0: tensor([ 39.,  20., -81., -14.,  11., -14.,  41., -97.,   4., -27.,  25.,  70.,  25.,  -4.,  32.,
         30.,  11.,  16., -36.,  22.,  -7.,  10., -34.,  23.,  -3.,  -3.,  -4.,  47.,  12.])
1: tensor([ -36.,  -15.,  -92.,    8.,  -45.,  -96.,  -56.,  -18.,  -13.,  -18.,   77.,   51.,  -37.,
          41.,   18.,   22.,  -40.,   32.,    4., -105.,  -15.,   70.,  -35.,  106.,  -12.,   72.,
          41.,  -58., -109.])
2: tensor([ -18.,   36.,   86.,   39.,   37.,   -8.,  -29.,    3.,    5.,   -4.,   22.,  -78.,  -15.,
          15.,  -37.,  -28.,   65.,   16.,   45.,  -83.,   56.,   39.,    8.,   37.,  -16.,    9.,
          20., -124.,  -38.])
3: tensor([-29., -92., -49., -74.,  -6., -33., -32., -47., -14., -25.,  54.,  22., -87.,  28.,  81.,
         51., -22.,   2.,  43., -24., -32.,  23., -13.,  36.,  41., -12., -14., 117., -64.])
4: tensor([  -8.,   54., -106.,   49.,   23.,  -69.,  -44.,   53.,  -18.,  -98.,   71.,  -20.,  -13.,
         125.,  -16.,  -15.,  -93.,   66.,   22.,  -42.,    7.,   -4.,  -51.,    5.,  -57.,   73.,
          51.,   27.,  -37.])
5: tensor([  3.,  63.,  21.,  -9.,  17.,   7.,   9.,  65., -26., -55.,   5., -19., -22.,  28.,  -8.,
        -22.,   3.,   8.,  24., -10.,  -2., -56., -19.,  -8.,  31., -20.,  17., -58.,  -2.])
6: tensor([  15.,   57.,  105.,   42.,   -8.,   45.,   20.,  -51.,   16.,   30.,  -40., -108.,   40.,
          -8.,  -27.,  -32.,   18.,  -17.,   -8.,  -36.,    6.,   -3.,   64.,  -46.,  -21.,   55.,
          10.,  -22.,   58.])
7: tensor([ -93.,  -83.,  -40.,   13.,    5.,  -21.,  -89.,  -21.,   58.,   13.,   68.,   31.,  -67.,
          74.,   28.,   34., -127.,   43.,   13., -110.,   32.,   57.,  -13.,   -2.,  -39.,   12.,
          46.,   33., -127.])
8: tensor([ -58.,  -97.,  -73.,  -65.,  -24.,  -29.,  -50.,  -19.,    5.,  -15.,   77.,   75., -101.,
          43.,   67.,   48.,  -80.,    9.,   15.,  -39.,  -41.,   22.,  -50.,   21.,   39.,   -4.,
           7.,   85.,  -85.])
9: tensor([ -3.,  25.,  91.,   0.,  50.,  39.,  39., -16.,   1., -44., -12., -61., -24., -33.,  -5.,
        -30.,  63.,  10.,  72., -23.,  26.,  -2.,  19.,   2., -32.,  -8.,   5., -34.,  21.])
10: tensor([-16., -93., -42.,  18., -41.,   6., -35.,  93., -29.,  21.,  -8., -12.,  26., -35., -48.,
        -16., -13.,  12.,  33.,   9., -10.,  24.,  -3.,   8., -25.,  34., -27., -44.,  12.])
11: tensor([-36., -11.,  80., -38.,  25.,  21.,  37.,  -1.,  12.,  -4., -17.,  18., -47., -69.,   4.,
         -3., 103., -34.,  44.,  11.,   9.,  10.,  -7.,  52.,  -2., -60.,  -5., -84.,  13.])
12: tensor([-28.,  76.,  45., -12.,  51., -66.,  19., 127., -26., -76., -32., -35., -72.,  71.,  -4.,
        -17., 127., -63.,  47.,  63.,   1., -73., -40.,  31.,  11., -57.,  16., -28.,  60.])
13: tensor([ -7., -99., -40., -44., -19., -13., -29., -82.,   4., -11.,  66.,   6., -74.,  29.,  60.,
         40., -22.,   2.,  -5.,   9., -48.,  29., -31.,  -9.,  46.,  19., -27., 127.,  -1.])
14: tensor([ -18.,   72.,  -28.,   38.,   47.,   21.,   65.,   10.,   43.,  -38.,  -57.,   27.,   45.,
          40.,   24.,   -1.,  -72.,   15.,    0.,   -4.,   26.,  -92.,   38.,  -82., -108.,    1.,
          52.,   40.,   59.])
15: tensor([ 21., -69.,  23.,  21.,  21.,  11.,  -9., -30.,  22.,  55., -20., -11.,  42., -72., -55.,
         13.,  59.,   6.,  15.,  31.,  75., 107.,  11.,  35., -43.,  -6., -51., -41., -22.])
16: tensor([-24.,   3., -57., -18.,  -4.,  54.,  53., -43.,  34., -11.,  -9., 119.,  29., -66.,  28.,
         14., -61.,  25., -20., -21.,  -2., -44.,  -5., -17., -38., -38.,  21., -60.,  18.])
17: tensor([ -94.,  -80.,  -19.,   50.,  -13.,   -7.,  -89.,    7.,   54.,   29.,   37.,   -5.,  -30.,
          63.,   20.,   14., -127.,   39.,    9., -127.,   31.,   23.,   35.,  -40.,  -53.,   17.,
          60.,   11.,  -90.])
18: tensor([ 29.,  40., -19.,  26.,  -1.,  44.,  26., -39.,  18.,   8.,   3.,  42.,  61., -58., -45.,
        -12., -22.,  39., -28.,  -4.,  26.,  28.,  -4.,   9., -39.,  32.,  -3., -99.,   0.])
19: tensor([  31., -106.,  -82.,  -54., -104.,   27.,   -2.,   32.,  -73.,   19.,   33.,   53.,   21.,
        -115.,  -19.,   -6.,   34.,   -1.,   -3.,   34.,  -97.,   16.,  -38.,   46.,   61.,   39.,
         -62.,  -57.,   52.])
20: tensor([ -14.,   59.,   88.,   46.,   20.,    4.,   11.,   11.,   18.,    0.,  -35.,  -74.,   17.,
         -10.,  -46.,  -36.,   55.,  -11.,   31.,  -21.,   35.,   15.,   31.,   20.,  -63.,   28.,
          18., -100.,   33.])
21: tensor([ 47., -19., -53., -10.,  26., -24., -14., -90.,  -6., -44.,  73., -17., -20.,  34.,   7.,
         15.,   9.,  44.,  -8.,   8.,   5.,  72., -45.,  17.,  -1.,  50., -23., 127., -13.])
22: tensor([ 28.,  34.,  -3., -21., -42.,  46.,  26., -47.,   2.,  40.,   7.,  76.,  35., -65.,   3.,
          1.,  -4.,  -8., -64.,  -8., -34., -14., -10.,  12.,  58., -12.,  -8., -97.,   0.])
23: tensor([ 20., -88., -45., -39., -52.,  21.,   4.,  50., -51.,  12.,  -6.,  19.,  13., -73., -20.,
         -3.,  35., -16.,  15.,  58., -49.,   8., -13.,  15.,  33.,   7., -54.,  -7.,  37.])
24: tensor([  8.,   0., -26.,  21., -11.,  14.,   5.,  69., -28., -21., -12.,  -3.,  34., -41., -56.,
        -30.,   3.,  20.,  26.,  27.,   0.,   6., -15.,  24., -43.,  33., -10., -91.,  31.])
25: tensor([-21., -49., -28., -16.,  13., -27., -20., -55.,  15.,  17.,  16.,  -7., -25.,  62.,  68.,
         37., -61.,   2.,  -6., -53.,   5.,  -3.,  27., -35.,   1., -18.,  25., 127., -40.])
26: tensor([-14.,  29.,  39.,  30.,  16.,  62.,  26.,  -3.,  37.,  26., -45., -10.,  42., -20.,  -5.,
         -8., -64.,  10.,  -6., -21.,  18., -40.,  50., -51., -48.,  -2.,  21., -31.,  25.])
27: tensor([ -97.,   -9.,  116.,  -43.,  -35.,   -5.,  -32.,   83.,   15.,   71.,  -24.,   -2.,  -73.,
           8.,   30.,  -12.,   43.,  -97.,  -18.,  -57.,  -44.,  -55.,   14.,    9.,   87.,  -80.,
          41., -107.,   -2.])
28: tensor([  0.,  82.,  58.,  20.,  50.,  14.,  28.,  43., -13., -59., -20., -69.,  -3.,  17., -33.,
        -43.,  66.,   5.,  55.,   7.,  29., -27.,   2.,  17., -33.,  -1.,  20., -69.,  38.])
29: tensor([ 26., -63., -31., -15.,  18.,  27.,  -2., -37.,   7.,  27.,  16.,  28.,  19., -38.,  -9.,
         21., -17.,  29., -10.,  36.,  32.,  54., -14.,  -7.,   7., -24., -37.,  51., -34.])
30: tensor([  41.,  105.,   98.,   24.,   17.,  -59.,   17.,  -49.,    2.,    7.,    0.,  -52.,    6.,
          -2.,  -36.,  -13.,  127.,  -49.,  -18.,    5.,   29.,   72.,  -25.,   80.,   20.,   26.,
         -14., -101.,   19.])
31: tensor([ 11.,  87., -16.,  69.,   4.,  -8., -25.,  -7.,  41.,  45., -18.,  17.,  72.,  49., -36.,
          0., -80.,  15., -79., -32.,  46.,  -3.,  18., -32., -25.,  20.,  32., -62., -38.])
32: tensor([-20., -43., -37., -69.,  -9., -65., -41., -51., -10.,  -2.,  58.,  27., -86.,  64.,  73.,
         49., -10., -18.,  -9., -25., -35.,  34., -31.,  43.,  75., -13.,   5., 122., -87.])
33: tensor([   2.,    6.,  -14.,  -76.,    2.,   56.,   44.,   31.,  -18.,  -16.,  -15.,   84.,  -20.,
         -44.,   39.,   16.,  -13.,  -10.,   -6.,   49.,  -29.,  -81.,  -19.,  -12.,   76., -107.,
         -12.,  -23.,   -6.])
34: tensor([-30., -21.,  21.,   7.,  34., -57., -37., -44.,  37.,  33.,  -6., -42., -34.,  90.,  41.,
         38., -30., -17.,   3., -41.,  46.,  36.,  38., -12., -11., -18.,  25., 127., -76.])
35: tensor([ -43.,   59.,   20.,   28.,   41.,   40.,  -24.,  106.,   46.,   24.,  -58.,   25.,   21.,
          35.,  -48.,   -3., -123.,   14.,  -20.,   15.,   70.,  -41.,   23.,  -38.,  -11.,  -77.,
          38.,  -91.,  -93.])
36: tensor([ -9.,  52., -71.,  15.,  12., -96., -15.,  42., -31., -79.,  20., -18., -24., 103.,  27.,
          0., -17.,  14.,  22., -11., -15., -34.,  -9.,  25., -29.,  35.,  44.,  68.,  -4.])
37: tensor([-41., -43., 110., -27., -40.,  10., -22.,  36.,   7.,  93., -62., -41., -23., -26.,   8.,
          0.,  48., -90., -12.,  15., -30.,  -8.,  48.,   0.,  62., -51., -13., -22.,  12.])
38: tensor([ -25.,   30.,   42.,   12.,    4.,   -9.,  -14.,   82.,   -3.,    8.,  -34.,  -13.,   -5.,
          -5.,  -39.,  -19.,   31.,  -25.,   15.,   20.,   18.,  -10.,    1.,   36.,    0.,  -30.,
           7., -106.,   -5.])
39: tensor([-27.,   5., -62., -26.,   5.,  65.,  79., -26.,  37., -20., -15., 127.,  25., -66.,  27.,
          6., -77.,  25.,  -6., -15., -12., -59.,  -3., -32., -65., -24.,  25., -53.,  24.])
40: tensor([   5.,   11.,  -33.,   18.,  -80.,  -45.,  -25.,  -71.,   16.,   70.,   24.,   51.,   29.,
          14.,   33.,   19.,  -34.,  -22., -100.,  -68.,  -50.,    9.,   14.,    8.,   43.,   46.,
          19.,   -6.,  -16.])
41: tensor([ -3.,  11., -35.,  12., -93., -32., -18., -67.,   9.,  66.,  30.,  51.,  25.,  13.,  39.,
         12., -29., -28., -98., -86., -76.,  -3.,   6.,  -7.,  38.,  68.,  26., -12.,   6.])
42: tensor([-84., -33.,  97., -62.,  68.,  14.,  65.,  47.,  22., -38., -44.,  -5., -96., -16.,  51.,
         -2., 111., -64.,  92.,  13.,  11., -53.,   1.,  -7., -42., -89.,  18.,  17.,  73.])
43: tensor([ 24.,  58., -25.,  -6.,  22.,  -1.,  39.,  12.,  11.,  -2., -38.,  45.,  25.,  26.,  29.,
         20., -44.,  -7., -45.,  46.,   4., -75.,   5., -51.,  13., -53.,  10.,  59.,   8.])
44: tensor([ -30.,   33.,   17.,   -7.,  -27.,   -1.,   17.,   87.,  -31.,  -45.,   -1.,   12.,  -29.,
         -24.,  -18.,  -38.,   52.,  -15.,   40.,  -13.,  -37.,  -37.,  -24.,   40.,    0.,   11.,
          21., -127.,   35.])
45: tensor([-17., -10.,  27.,  46.,  42.,  -3., -21.,  98.,   7., -16., -30., -58.,  12.,   7., -63.,
        -19.,  29.,  14.,  62.,  28.,  67.,  26.,  -3.,   6., -74.,  11., -21., -54.,  16.])
46: tensor([  -1.,   12.,  -29.,   23.,  -14., -111., -104.,  -57.,   25.,   13.,   72.,   -8.,  -48.,
         115.,   19.,   38.,  -33.,    8.,  -50.,  -37.,   10.,   83.,  -34.,   58.,   46.,   50.,
           3.,   70., -110.])
47: tensor([  29., -101.,  -96.,  -48.,  -99.,   35.,    0.,   34.,  -65.,    5.,   31.,   68.,   24.,
        -116.,  -25.,   -9.,   18.,    7.,   -2.,   39.,  -85.,   18.,  -42.,   37.,   47.,   49.,
         -61.,  -64.,   44.])
48: tensor([ -34.,   58.,   26.,   31.,   23.,   18.,  -30.,   81.,   41.,   31.,  -50.,   20.,   29.,
          31.,  -28.,    4., -109.,   11.,  -30.,   -5.,   61.,  -42.,   23.,  -35.,   -5.,  -68.,
          27.,  -86.,  -74.])

tensor([-14.,  31.,  43.,  -1.,  -7., -71., -27.,  78., -17.,  17., -13., -14., -27.,  26., -22.,
        -12., 123., -70., -12.,  44., -11.,   1., -29.,  66.,  47., -32.,  -9., -69.,  23.]) 38
tensor([ -17.,   24.,   22.,  -19.,  -18.,   34.,   38.,   25.,  -34.,  -69.,   32.,    1.,  -24.,
         -62.,  -12.,  -47.,   55.,   21.,   63.,  -48.,  -46.,  -22.,  -25.,   40.,  -14.,   38.,
          15., -127.,   49.]) 44
tensor([  45.,   82.,  -68.,   45.,    9., -126.,  -82.,   21.,   -5.,   13.,   39.,   18.,   10.,
         127.,  -22.,   28.,  -32.,    4., -100.,   24.,   51.,   33.,  -50.,   44.,   87.,  -39.,
          25.,   25., -127.]) 46
tensor([-20.,  34.,  41.,  19.,  -3.,  43.,  35.,  10.,  34.,  23., -37.,  15.,  28., -23.,  -6.,
        -16., -64.,   8., -19., -39.,   6., -29.,  36., -60., -46.,   9.,  30., -36.,   4.]) 26
tensor([  47.,   28.,  -56.,   -6.,   10.,  -17.,   36., -100.,   15.,  -22.,   25.,   61.,   18.,
         -10.,   32.,   29.,   18.,   18.,  -36.,   22.,   -1.,   16.,  -25.,   12.,   -5.,   15.,
         -14.,   53.,   10.]) 0
tensor([ 54.,  29., -26.,  27., -12.,  18.,  21., -64.,   7.,  10.,   5.,  18.,  60., -29., -28.,
         -6., -13.,  27., -40.,   8.,   7.,  30.,  -5., -12., -22.,  54., -19.,  -8.,  19.]) 18
tensor([ 11., -11., -46.,  -2.,  -7., -23.,  -6., -49.,   9.,   0.,  22.,  22., -12.,  45.,  39.,
         26., -41.,   5., -36.,   2.,  -7., -12.,   0., -34.,  24.,  -6.,   3., 119., -17.]) 25
tensor([-20.,   9.,  53., -13.,   6.,  78.,  55.,   5., -13., -43., -16., -46.,  -9., -42.,  12.,
        -41.,  18.,   3.,  65., -33., -38., -64.,  33., -30., -33.,  22.,  17., -37.,  94.]) 9
tensor([ -16., -102.,  -82.,    0.,  -13.,    5.,  -49.,   52.,  -32.,  -15.,   36.,  -23.,  -10.,
          16.,  -19.,   -4.,  -70.,   37.,   40.,    9.,  -10.,   17.,  -12.,  -12.,   -8.,    9.,
         -11.,   55.,  -19.]) 10
tensor([ 16.,  45.,  37.,  31.,  17.,  36.,  29.,  17.,  11.,   4., -50., -48.,  47.,   1., -19.,
        -23., -26.,  -2.,   1.,  22.,  14., -38.,  45., -57., -43.,  14.,   7.,   7.,  43.]) 26
tensor([-33., -20.,  58., -35.,  25.,  23.,  32.,  -4.,   6.,  -3.,  -5.,  17., -36., -61.,   6.,
        -11., 102., -21.,  45., -14.,   5.,   9.,  -8.,  44., -13., -45.,  -2., -78.,  23.]) 11
tensor([ -34.,   45.,  127.,   30.,    9.,  -42.,  -61.,   80.,   16.,   86.,  -74., -127.,  -24.,
          77.,  -14.,  -18.,   75.,  -98.,  -16.,   20.,   18.,  -17.,   66.,   -8.,   70.,  -58.,
           4.,    1.,   -6.]) 37
tensor([ 38.,  11.,  16.,  59.,   8., -51., -33.,  59.,  -6.,  57., -56., -79.,  64.,  44., -53.,
         -4.,  33., -27., -25.,  44.,  50.,  29.,  27., -28.,  -6.,   8., -22.,  37.,  -2.]) 45
tensor([-38., -65., -43.,  41., -37., -27., -45., -25.,   5., -15.,  36., -51., -21.,  66.,  30.,
         -2., -95.,  24.,  14., -72., -35.,   2.,  25., -50., -46.,  83.,  33., 119.,  17.]) 25
tensor([ 63., 106.,  99.,   6.,  31., -60.,  25., -51., -14., -12.,   5., -52.,  -4., -12., -34.,
        -19., 127., -43., -13.,  23.,  28.,  69., -33.,  88.,  38.,  10., -27., -79.,  13.]) 30
tensor([ -8., -76., -20., -21.,  70.,  63.,  23.,  45.,   7., -23., -28.,   2.,   3., -33., -11.,
         15., -45.,  43.,  73.,  74.,  53.,  -8.,  10., -33., -54., -58., -33.,  67.,   6.]) 29
tensor([-38., -27.,  11.,  21.,  26., -66., -55., -39.,  37.,  36.,   2., -44., -32., 100.,  48.,
         42., -49., -16.,  -2., -52.,  37.,  31.,  39.,  -5., -10., -13.,  32., 125., -80.]) 34
tensor([ -4., -78.,  18.,  20.,  28.,  14., -13., -33.,  39.,  50., -10.,  13.,  26., -73., -55.,
          9.,  54.,   4.,   8.,  39.,  75., 111.,  -8.,  44., -52., -17., -43., -45., -18.]) 15
tensor([ 50.,  59.,  39.,  -3., -23.,  42.,  57., -42., -27., -14., -20., -46.,  26., -30.,   9.,
        -33.,  51., -21.,   1.,   1., -61., -45.,  23., -32.,   3.,  77.,  -6.,  -2., 118.]) 6
tensor([-84., -32., 101., -53.,  76.,  15.,  63.,  49.,  27., -39., -34.,  -8., -98., -11.,  37.,
        -10., 127., -63.,  85.,   9.,  13., -47.,  -7., -11., -47., -86.,  21.,  21.,  88.]) 42
tensor([ 31., -10.,  29.,  59.,  22., -43., -49.,  72., -11.,  41., -47., -98.,  47.,  38., -57.,
         -2.,  20., -10.,   5.,  34.,  68.,  37.,  36., -10.,  -6.,  -4., -23.,  18., -25.]) 45
tensor([ 17.,  92.,  -7.,  57.,   5.,   2., -17.,   2.,  30.,  52., -25.,  15.,  76.,  40., -39.,
          1., -91.,  20., -78., -26.,  52.,  -7.,  20., -31.,  -3.,  -5.,  39., -64., -69.]) 31
tensor([-56., -19.,  90.,   7.,   4.,  31.,  -5.,  79.,  13.,  39., -56., -35., -12., -23., -20.,
        -28.,   0., -30.,  30., -14.,  16., -23.,  40., -16.,  -8., -51.,  16., -66.,   1.]) 38
tensor([ 13.,  35.,  24.,  21.,  14.,  46.,  32.,  17.,   3.,   9., -49., -41.,  51.,  -8., -20.,
        -17., -33.,   1.,   1.,  11.,  15., -36.,  35., -54., -42.,   9.,  14.,  -6.,  40.]) 26
tensor([ 32., -68., -23.,  -6.,  18.,  16., -18., -46.,  11.,  42.,  11.,  14.,  19., -30., -12.,
         29., -24.,  28., -13.,  37.,  49.,  66.,  -7.,  -6.,  18., -38., -43.,  65., -66.]) 29
tensor([  25., -127.,  -24.,  -62.,  -42.,   56.,   24.,  -28.,  -45.,   29.,   -9.,  -19.,    6.,
         -92.,   24.,    9.,   27.,  -10.,   40.,   52.,  -59.,   12.,   19.,  -39.,   25.,    7.,
         -75.,  127.,   76.]) 23
tensor([ -61.,   -4.,   49.,  -59.,   20.,  -22.,   17.,   52.,    5.,  -21.,   -2.,   64.,  -93.,
         -24.,   16.,    8.,  111.,  -59.,   30.,   26.,  -10.,  -16.,  -46.,   79.,   36., -102.,
          12.,  -93.,   -6.]) 11
tensor([-63., -39.,  87.,  -1., -14.,  70.,   6.,  -1.,  38.,  67., -44., -12.,   0., -67.,  -3.,
        -17., -23., -20.,  19., -52.,   0.,  -6.,  59., -14., -22., -24.,  11., -91.,   7.]) 26
tensor([ 44.,  -7., -21., -13., -38.,  33.,   5., -35.,  -2.,  44.,  -2.,  46.,  45., -60., -18.,
         10., -12.,  -4., -59.,  36., -17.,  17.,  -7.,   7.,  46.,  -3., -31., -32.,  -8.]) 22
tensor([ -57.,   14.,   36.,  -23.,  -12.,  -15.,   34.,   48.,   -8.,  -51.,   16.,   33.,  -64.,
         -36.,    3.,  -29.,  114.,  -35.,   50.,  -37.,  -39.,  -16.,  -39.,   57.,  -37.,   13.,
          28., -127.,   72.]) 44
tensor([ -4., -11.,  42.,  37.,  50.,  10.,   5.,  44.,  19.,   0., -49., -51.,  26., -21., -53.,
        -12.,  27.,  10.,  49.,  39.,  73.,  33.,  24.,  -1., -84., -10., -15., -27.,  11.]) 45
tensor([-16., -96., -13.,  13.,  -3.,   7., -49.,   2.,  -2.,  20.,  13., -57., -14.,  38.,  15.,
         10., -79.,  18.,  25., -18.,  -1.,  21.,  29., -55., -16.,  20.,  -6., 127., -14.]) 25
tensor([ 68.,  39.,  46., -43.,  73.,  71.,  89., -74.,   4., -52., -15.,  -7.,   9., -61.,   5.,
          7.,  58.,  28.,  44.,  41.,  42.,   3.,  -3., -19., -14., -19., -47.,  18.,  19.]) 9
tensor([ 44., -32., -78.,  -2.,  -7., -31., -28., -56., -19., -31.,  67.,  20.,  -7.,   9.,  -1.,
         21., -19.,  42., -20.,  26.,   1.,  56., -48.,  36.,  28.,  23., -26.,  65., -35.]) 21
tensor([ 55.,  43.,  52., -34.,  76.,  60.,  83., -81.,  -1., -60.,  -2., -17.,  -3., -51.,  14.,
         -8.,  80.,  25.,  47.,  38.,  36.,  -8.,  -8., -14.,  -6., -37., -29.,  29.,  35.]) 9
tensor([ 18.,  16.,   6., -25., -45.,  48.,  25., -44.,  12.,  44.,   4.,  83.,  19., -64.,  -1.,
          6.,  -5., -10., -64., -19., -28.,  -6., -14.,  -6.,  51.,  -6., -12., -86.,  -8.]) 22
tensor([ 24., -64., -87.,  -7., -27., -33., -77.,  58., -42.,  18.,  42.,  25.,   0.,  16., -35.,
         18., -45.,  29., -25.,  44.,   4.,  43., -45.,  28.,  79., -33., -31.,  15., -94.]) 29
tensor([  2.,  64.,  18.,  23.,  -5.,  45.,  39., -29.,  41.,  16., -41.,  25.,  43.,   0.,  23.,
          0., -57.,  -8., -45., -11.,  -4., -69.,  38., -70., -30.,  12.,  21.,  -7.,  58.]) 26
tensor([ 70., -20., -56.,  18.,  52.,  -8., -16., -71.,   4.,  23.,  23.,  13.,  60., -16., -38.,
         27.,  -4.,  53., -29.,  55.,  87.,  94., -22.,  19.,   5., -40., -40.,  54., -85.]) 29
tensor([-27., -41., -27.,  -4., -19.,  -4., -14., -26.,  22.,  34.,   3.,  28.,  -9.,  34.,  51.,
         27., -78.,  -7., -33., -38., -17., -25.,  16., -53.,  11., -13.,  17.,  90., -17.]) 25
tensor([  11.,  -34.,  -66.,   -5.,   19.,   -9.,   35., -109.,   14.,  -78.,   57.,   -4.,  -28.,
          26.,   51.,   24.,  -22.,   44.,   41.,  -48.,  -15.,   32.,  -20.,  -27.,  -90.,  109.,
           3.,  127.,   48.]) 21
tensor([-69., -71., 117., -13., -41.,   9., -38.,  47.,  34., 104., -72., -33., -36., -11.,  29.,
         10.,  40., -99., -10.,   8., -29., -30.,  66., -25.,  45., -58., -18.,   2.,  38.]) 37
tensor([ -23.,   20.,   65.,   -9.,   -7.,    5.,   -8.,   66.,  -12.,    9.,  -33.,  -20.,  -14.,
         -23.,  -29.,  -18.,   36.,  -33.,   16.,   22.,    0.,  -10.,    8.,   34.,   22.,  -39.,
           6., -102.,  -11.]) 38
tensor([ -83.,  -59.,  -31.,   60.,   -6.,    3.,  -85.,   29.,   53.,   55.,   35.,    0.,    0.,
          73.,   -5.,    5., -127.,   43.,  -14., -127.,   39.,   23.,   25.,  -60.,  -50.,   28.,
          62.,   -5.,  -95.]) 17
tensor([ 32.,  56.,  19., -38.,  -4.,  36.,  38.,  -8.,   0.,  26., -57.,  16.,  18.,   4.,  42.,
         15., -25., -38., -47.,  71., -33., -90.,  30., -50.,  70., -54., -18.,  58.,  29.]) 43
tensor([  40.,    7.,   44.,   54.,   15.,  -31.,  -42.,   66.,  -10.,   42.,  -55., -101.,   44.,
          39.,  -64.,    1.,   29.,  -21.,   -5.,   63.,   61.,   36.,   33.,  -13.,   -2.,   -3.,
         -33.,   31.,  -12.]) 45
tensor([-14.,  25.,  50.,  18.,  -4.,  47.,   4.,  45.,   1.,   4., -26., -35.,  10.,   4.,  -9.,
        -32., -35.,   4.,   3., -22.,  -5., -60.,  39., -55.,   1.,  -9.,  22., -35.,  27.]) 26
tensor([-75., -60., -10.,   9.,  -2.,   9., -11., -29.,  44.,   1.,   4.,  -2., -34.,  45.,  71.,
         14., -89.,   3.,  26., -85., -19., -45.,  52., -61., -62.,  19.,  47., 103.,  30.]) 25
tensor([ -63.,    6.,   42.,  -26.,  -22.,   -2.,   25.,   55.,  -16.,  -53.,   29.,   36.,  -74.,
         -45.,   -3.,  -40.,  103.,  -28.,   52.,  -29.,  -52.,  -18.,  -48.,   63.,  -16.,   16.,
          19., -127.,   67.]) 44
tensor([ -1., -16.,  27., -11., -15.,  20., -14.,  44.,  -7.,  43., -35.,   5.,  20., -37., -32.,
          0.,   1., -18., -10.,  38.,  13.,   1.,  13.,   7.,  31., -46., -20., -61., -18.]) 38
tensor([-15.,  59.,  66.,   1., -42., -47.,   3.,  54., -35., -12.,   4., -46., -37.,  13., -19.,
        -50., 127., -67.,   2., -16., -67., -16., -20.,  45.,  33.,  50.,  17., -88.,  83.]) 44
tensor([ 38.,  66.,  22., -21.,  -1.,  25.,  38.,  -6.,  -3.,  12., -48.,  13.,  28.,   1.,  32.,
          9.,  -4., -32., -51.,  50., -19., -84.,  21., -54.,  57., -51., -12.,  44.,  33.]) 43
tensor([  -7.,   57.,   37.,   17.,  -44.,  -25.,  -36.,  118.,  -30.,   22.,  -33.,  -26.,    9.,
          19.,  -38.,  -30.,    0.,  -35.,  -26.,   18.,  -30.,  -47.,    3.,   15.,   58.,   -4.,
          10., -108.,   -2.]) 38
tensor([ -1., -28.,  15., -24.,  30.,  81.,  51.,   8.,   6., -25., -34.,  16.,   9., -68.,   0.,
         -9., -32.,  26.,  44.,  37.,  18., -32.,  15., -39., -41., -39., -14.,  -4.,  33.]) 26
tensor([ -29.,  -13.,   71.,  -41.,   17.,   20.,   39.,   -7.,   14.,    7.,  -15.,   33.,  -45.,
         -71.,   -3.,    0.,  107.,  -46.,   25.,    3.,   11.,   15.,  -21.,   49.,    0.,  -60.,
          -1., -104.,    8.]) 11
tensor([ 41.,  58.,  40.,  16., -12.,  49.,  46., -26., -19., -11., -29., -70.,  45., -21.,  -9.,
        -41.,  52., -13.,  -1.,  14., -44., -55.,  32., -40.,  -9.,  61., -12.,   1., 127.]) 6
tensor([  8., -73., -27., -18.,  58.,  56.,  22.,   2.,   7., -13., -17.,  11.,  11., -38.,  -5.,
         12., -29.,  41.,  43.,  65.,  44.,   5.,   8., -37., -32., -58., -32.,  83.,  -6.]) 29
tensor([  84.,   28.,  -67.,   18.,  -28.,  -58.,  -36., -107.,  -23.,  -38.,   86.,  -26.,  -14.,
          36.,   -5.,   17.,   11.,   36.,  -40.,   31.,  -17.,   83.,  -52.,   40.,   54.,   92.,
         -37.,   99.,  -23.]) 21
tensor([ 15., -29.,  24.,   2., -55.,  42., -11., -46.,  17.,  88., -12.,  23.,  45., -59.,  -9.,
          4., -28., -11., -61., -19., -21.,  23.,  32., -22.,  32.,  17., -22., -33., -11.]) 22
tensor([  2., -18.,  50.,  37.,  50.,  25.,   5.,  33.,  22.,   1., -58., -50.,  27., -34., -45.,
         -2.,  26.,  14.,  62.,  53.,  78.,  31.,  36.,  12., -81., -11., -33., -44.,  19.]) 45
tensor([ 23.,   2.,  53.,  17.,  22.,   6.,  14., -40.,  19.,  30., -23., -12.,  28., -67., -46.,
         -2.,  97., -12.,   7.,  29.,  52.,  80.,  -5.,  60., -34.,   0., -31., -87.,  11.]) 15
tensor([ -24.,   20.,   26.,  -27.,  -16.,   38.,   49.,   23.,  -45.,  -62.,   28.,    2.,  -26.,
         -73.,   -8.,  -55.,   72.,   16.,   68.,  -63.,  -52.,  -26.,  -15.,   47.,  -16.,   27.,
          21., -127.,   49.]) 44
tensor([  -2.,    9.,  -35.,   25.,  -10., -107.,  -94.,  -49.,   15.,   14.,   70.,  -23.,  -41.,
         119.,   15.,   39.,  -29.,    4.,  -37.,  -54.,   16.,   85.,  -27.,   54.,   42.,   55.,
           8.,   63., -108.]) 46
tensor([ 17., -81., -38., -35., -58.,  44.,  -4.,  51., -51.,  17.,  -3.,  21.,  19., -84., -20.,
        -12.,  24.,  -6.,  15.,  53., -57.,  -8.,  -9.,  19.,  32.,   8., -52., -34.,  57.]) 23
tensor([-98., -23.,  98., -30., -33., -20., -31.,  90.,   9.,  48., -31.,  -3., -79.,  14.,  39.,
         -4.,  55., -94.,   7., -49., -46., -66.,  24.,  12.,  59., -76.,  31., -81.,  11.]) 27
tensor([-56., -64., 118., -13., -37.,   5., -30.,  40.,  19., 104., -61., -46., -27., -15.,  26.,
          0.,  57., -94.,  -1., -11., -29., -19.,  68., -11.,  47., -46., -14.,  -7.,  30.]) 37
tensor([  -8.,   46., -127.,   48.,   27.,  -86.,  -23.,   52.,  -22., -107.,   76.,   21.,  -14.,
         109.,  -19.,   -8.,  -76.,   74.,   17.,  -50.,   19.,    7.,  -71.,   14.,  -73.,   70.,
          60.,   27.,  -45.]) 4
tensor([ 24., -53., -35., -28.,  48.,  49.,  45.,  18.,  -1., -17., -30.,  32.,  28., -51., -13.,
         14., -24.,  36.,  39.,  76.,  48.,   8.,  -7., -38., -49., -42., -42.,  63.,   7.]) 29
tensor([ -87.,  -71.,  -39.,   62.,  -20.,   -7.,  -91.,   25.,   52.,   38.,   35.,   -4.,  -13.,
          79.,    7.,   11., -127.,   42.,   -5., -123.,   31.,   21.,   23.,  -52.,  -56.,   30.,
          64.,   11.,  -88.]) 17
tensor([-34., -33.,  81.,  -9., -35.,  27.,  18., -24.,  15.,  39., -24., -20., -11., -67.,  -3.,
        -17., 100., -56.,  19., -25., -31.,  21.,  27.,  34., -18.,  20.,  -9., -88.,  68.]) 11
